In the rows, 128 means zero.
Named turns come first, each shown by rows before and after it. Which turns, in which order, take the first row of each pair that follows to the second? Write the first one first, as in the answered first pair.
U (before |-> after):
[103 152 104 105  88 109 115 122] |-> [144 105 131  96 116 178 136 131]
[122 146 125 153 158 124 159 106] |-> [116 142 102 144 142 120 161 100]
[ 98 174  96 173 185 105 166  69] |-> [111 127  51 142 157 139 188  62]
[136  96 108  92 115 158 148 128] |-> [133 134 176 133 169 140 124 138]
T (before |-> after):
[119 128  87 135 127 110 146 114] |-> [120 160 160 129 129 126 107 139]
[131 127  82 148 133 141 137 128] |-> [120 163 129 150 134 132 105 145]
[144 136 107 136 145 132 104 114] |-> [145 142 119 137 147 136  97 120]
[124 157 180 153 147 119 104 150] |-> [155  83 120 142 158 159 161 132]
K (before |-> after):
[148 155 195 126 168 121  91 130] |-> [158 138 196 123 177 140 102 131]
[152 138 112  97 118 164 133 149] |-> [154 131  99 104 129 161 144 141]
[111 162 152 119  90 108  82 138] |-> [126 142 168 106  91 145  85 147]
[131 130 157 144 145 116 113 136] |-> [133 126 162 140 144 124 114 137]
Now pairs of rows:
Each pair is two turns apart.
[147 135 164 127 150 150 133 144] |-> [119 164 128 141 135  93 127 131]
K U
[135 114  95 129 114 124 140 115] |-> [154 106 129 133 138 153 139 122]
K U
[155 101 109 155 168 134 165 117] |-> [125 118  62 127 107 109 149 113]
T U
[119 140 104 159 151  66 152  87] |-> [140  88  75  96 102 133 163  94]
K U
[121 145 133 175 158 108 153 108] |-> [145 125 173 149 155 161 146 124]
K T
[119 131 123 156 163 102 130 126] |-> [116 148 156 131 137 115 101 146]
U T
[156  91 128 125 143 169 151 123] |-> [129 154 170 153 158 116 112 126]
U K
[110 167 154 128 133 112 105 134] |-> [132 136 168 113 139 157 112 143]
K K
[138 105  52 130 103 129 168 107] |-> [159 113 120 182 182 137 168 112]
U K
[108 157 140 137 141 102 109 130] |-> [110 145 133 106 106 124 102 142]
U T
[107 165 139 119  97 109  87 144] |-> [112 129  93  99  82 124 113 134]
U T
[111 153 142 144 119 125 125 131] |-> [117 150 148 149 129 128 127 127]
T U
[169 123 122 124 124 171 132 149] |-> [155 159 154 146 140 141 113 153]
U K
[114 182 146 170 135  79 123 146] |-> [113 173 148 117  79 115 102 165]
U T
[143 147 133 133 118  99 140  93] |-> [160 133 153 133 137 126 148  98]
U U
[151 100  96 111 111 153 152 116] |-> [154 132 155 152 166 137 139 121]
U K
[155  64 136 144 148 175 161 113] |-> [120 100  89 184 153  99 164  91]
K K
[144 130 148 123 137 128 120 136] |-> [146 119 136 110 123 139 126 136]
U T
[138  70 118 113 111 160 137 137] |-> [132 110 181 157 160 137 118 145]
U K
[127 103 156 144 160 127 135 134] |-> [114 105 114 149 143  98 144 118]
T U
[139  98 140 110 137 164 140 133] |-> [140  99 137 128 155 152 152 127]
U T
[152 109 173 140 165 143 142 125] |-> [125 149 177 158 161  98 124 125]
T T
[127 129 100 152 137  85 140 108] |-> [143  94  88 109 109 138 148 116]
K U
[129 151 151 150 175 100 115 137] |-> [156  88 110 107 151 157 146 134]
U U
[128  99 100  72  85 194 120 112] |-> [140 132 192 144 182 177 107 114]
K U
[125 112 132  94 106 165 122 136] |-> [139 100 138 118 141 172 141 132]
T U
[113 164 133 143  98 101  92 120] |-> [151  95 117 111 102 166 129 118]
K T
[151  85  48 107  79 115 141 132] |-> [173  81 138  85  90 180 112 165]
T T
[108 150 142  97 106  87 106 139] |-> [129 141 184 111 143 116 107 146]
T U
[129  78 112 122 120 171 161 123] |-> [ 80 155 133 134  92  97 108 132]
T K
[146 123 184 141 173 147 117 135] |-> [133  92  85  90 103 151 137 122]
U U
[139 111 102  83  94 148 126 129] |-> [153 105 136  87 119 168 128 138]
T U
[114 126 118 121 133  95 110 105] |-> [127 100 118  94 119 132 116 113]
K U
[131  98 111 126 144 147 159 122] |-> [131 122 167 122 145 156 128 143]
T T
[146 127 140  88 118 150  90 139] |-> [167 109 146 114 165 154 115 127]
T U
[125 157 118 165 148 104 139 115] |-> [121 145  83 140 113 111 141 112]
U K
[119 164 164 140 133 106 102 142] |-> [156 103 145 104 125 175 129 144]
U U
[127 163 140 174 139 133 102 119] |-> [123 162 126 176 138 122 109 118]
T U
[159  72 104  99 120 183 166 123] |-> [138 141 201 106 121 174  98 156]
T T
[146 124 134 110 101 122 102 153] |-> [163 113 152 125 137 134 115 149]
T U
[106 127 104 145 153  98 147 113] |-> [124 110 128 148 175 124 152 118]
U U
[116 162 164 157 155 107 117 133] |-> [147  94 122 138 156 163 163 122]
K T
